One turning vector, and how many ticks it has turned
The counts run from 0 to 259.
[124 142  90 124 131  74 172 116 145 128  96 150 113 124 139 172 128 132
 179 166 168 120 150 180 139 121 163 156 147 111 162 140 181 170 138  85
 137 115 161 107 129] => 111
[168 162  99 113 147  85 122 133  83 155 103 124 144  96 182 120 158 123
 168 154 142 106 159 160 138 106 154 103 170 114 139 123 165 169 121 120
 173 127 126 132 118] => 235
[153 151  95 129 114 107 147 124 147 141  79 164 120 101 148 128 131 131
 163 167 148  82 194 127 141 135 123 126 155 138 118 167 170 128 112 100
 161  97 116  86  95] => 15
[163 150 118 143 126  84 135 116 124 166 142 108 147 131 199 150 117 135
 157 135 111 118 152 115 146  85 168 111 148 168 104 124 100 124 120 123
 179 107 133  97 134] => 175
[140 151  98 126 152  81 106 142 101 145  84 132 138 109 175 135 161 122
 175 139 159 120 162 177 129 124 150 136 159 116 147 137 177 165 120  87
 155  96 123 121 131] => 234
[153 161 106 112 115  75 130 142  90 143  98 127 130 111 163 149 128 145
 189 132 115 131 179 139 143 110 117 132 176 142 133 123  84 158 129  94
 142 118 125  87 135] => 149
[159 152  92 129 130  70 110 147 103 146  99 115 133  89 158 145 128 127
 173 157 153 100 172 156 145 110 131 133 159 126 122 160 152 147  91 109
 151 104 130  88 127] => 10
[130 152 112 123 130  83 134 146  97 150  86 130 125 105 162 157 125 146
 178 141 104 130 183 137 129 101 122 142 154 105 128 134 102 159 124  59
 117 103 117  79 130] => 148
[126 155 131 123 168  91 124 156 114 150 100 147 140 134 164 162 145 153
 187  92 132 101 119 173 140 114 160 111 149 144 117 128 134 147 142  73
 171 101 124 133 166] => 65
[148 187 111 120 115  87 134 126 114 125 125 124 118 142 167 170 150 137
 180 113 125 143 138 165 123 101 146 154 164 176 149 143 111 129 144  82
 153 109 164 106 143] => 191
[165 155 112 138 115  47 138 148 131 142 140 130 121 126 159 148 116 173
 213 120 142 102 141 178 133 117 178 125 126 131 147 132 125 147 125 124
 141 116 130  99 131] => 151
[158 192 138 108 114 123 163 108 152 138 109 176 121 145 182 129 172 142
 147 129 114 103 150 121 140 137 147 104 161 182 119 133 138 122 157 108
 183 125 128 109 133] => 58
[128 148 111 112 130 115 156 121 111 163 107 154 108  92 186 147 127 147
 168 133 162 104 145 152 160  99 145 109 158 138 102 130 172 164 120  99
 176 130 125 149 145] => 71
[130 163 124 104 174  94 135 153 107 166  96 118 145 129 177 160 128 167
 174 118 129 104 114 181 134  88 163  86 151 114 111 125 131 156 129  74
 156 116 123 131 140] => 66
[171 142 110 126 135  65 150 122 125 159 127 130 160 133 192 124 123 117
 152 182 102 129 175 127 120  93 182 117 146 123 162 110  98 153 139 116
 140 105 131  95  93] => 134
[145 153  83 106 151  78 141 155 124 119 118 198 147 118 112 129 137 145
 197 113 168  71 154 164 150 146 161  95 132 126 141 131 134 145 151  94
 147 103 137 109 132] => 126
[171 165 121 138 160  59 113 141 134 106 136 166 161 133 141 144 176 114
 154 138 117 103 164 157 141 132 172 128 121 139 123 118 121 131 146 118
 179  95 154  77 129] => 120
[155 171 109 108 144 106 149 122 113 109 149 170 121 142 140 148 160 173
 171 124 132 100 135 180 153 113 151  73 140 148 133 128 143 118 176 104
 167 141 168 125 151] => 84
[144 151 107 119 120 104 144 108 135 116 125 209 112 148 154 144 186 138
 154 124 124 117 163 163 149 110 131 131 162 148 145 116 141 133 186  63
 131 118 168 120 140] => 227
[158 159 124 142 100 105 135 109 150 134 122 156 132 141 189 136 142 134
 160 145  82 128 184 123 117 114 136 129 142 159 123 143 105 110 166  99
 156  96 110  65 111] => 160
[167 124  90 115 130  80 128 121  93 150 152 141 143 113 159 160 117 139
 170 159 126 118 168 134 150  66 138 100 160 121 110 126  91 135 130  83
 124 121 150  78 124] => 6
[134 113 120 141 132  65 141 136 145 142 145 183 134 147 148 154 112 159
 188 117 122 104 152 150 130  92 166 119 113 112 115 131  98 135 153  80
 121  92 132  81 125] => 146
[167 173 110 120 123 111 157 125 131 122 121 129 136 169 157 152 104 170
 178 138  91 113 154 167  98 118 144  88 149 141 143 136  94 110 155  89
 151 109 133  76 107] => 165
[132 142 119 136 146 116 157  93 154 101 101 196 141 138 147 143 168 135
 148 135 143 108 163 150 155 159 155 133 134 149 134 126 163 122 162  85
 178 104 143 102 145] => 100
[171 177 138 142 146  95 119 118 117 132 140 125 147 135 198 160 164 145
 135 155  92 127 150 168 136 101 163  97 150 132  86 110 127 130 151 118
 183 117 147  93 139] => 78
[150 136 101 107 156  93 118 126  93 161 143 157 144 107 174 136 156 133
 166 138 123 104 166 151 152  65 143  89 166 105 106 114 115 149 157  77
 138 124 149 130 125] => 230
[139 148 114 117 132 104 155 125 131 145  82 194 130  97 148 137 123 137
 155 142 125  85 185 116 163 140 116 111 171 128  98 117 121 149 140  87
 149 103  95  83 123] => 143
[124 152 143 150 122 104 140  84 155 146 109 168 116 136 194 165 154 124
 156 126 116 131 152 151 144 109 164 159 126 144 102 147 181 141 146  87
 160 103 126 110 145] => 75
[140 159 111  99 150 108 160 123 109 159 111 107 120 146 185 158 112 161
 167 149 114 114 127 179 122  79 152  75 163 114 129 119 126 154 138  78
 150 131 134 119 127] => 67
[120 141 136 110 163 129 139 129 137 171 108 164 127 142 186 147 131 144
 143 136  97  84 146 135 128  75 159  72 130 110  83 130 133 129 155  55
 146  98 116 109 115] => 61
[136 132 102 116 158  94 104 139  92 149 123 183 137  93 155 145 162 127
 165 115 152  91 162 152 152  88 132 117 145 115  97 124 144 152 150  70
 145 108 144 129 136] => 229
[138 151 103 123 171  99 135 116 130 125 108 138 164 117 161 146 153 125
 155 154 162  93 139 174 148 130 180  96 127 123 120 139 196 140 129 120
 191 100 144 117 129] => 96
[157 145  88  99 130 118 182 128  96 165 123 127 134 117 152 129 103 171
 191 128 148  86 143 130 140  99 145  65 160 136 113 134 110 135 130 104
 160 133 124 116 114] => 169
[182 162  97 138 110  59 134 152 101 138 135 129 131 118 156 149 126 162
 210 118 133 125 150 162 138 121 152 123 153 148 149 112  92 150 128 121
 148 115 135  88 136] => 150
[123 155 118 131 123 110 161 110 129 157  88 161 105 117 165 146 141 158
 187 120 158 106 125 174 155 131 163 134 160 157 136 148 184 157 139  94
 174 129 130 140 160] => 70
[149 148 101 125 112  66 152 148 139 153 112 127 111 117 157 150  95 172
 204 145 143  96 147 177 129 107 162 112 117  99 141 148 161 159 115 110
 137 117 123 103 108] => 152
[141 180 107 125 135  69 122 143 121 141 118 118 119 124 162 153 151 143
 201 103 154 117 119 164 142 102 154 150 144 171 133 158 141 138 134 100
 177 101 154 119 154] => 192
[146 126  97 133 142  82 110 114 110 144 163 162 156 113 177 155 162 121
 186 108 157 118 139 155 148  83 189 127 127 145 125 139 147 134 160 100
 169 100 160 128 149] => 90
[132 169 127 111 121 133 170 123 156 172  81 136 106 140 188 143 133 146
 142 167 124  85 160 150 108 104 149 102 141 122 121 161 179 152 130  93
 153 108 127 118  89] => 56
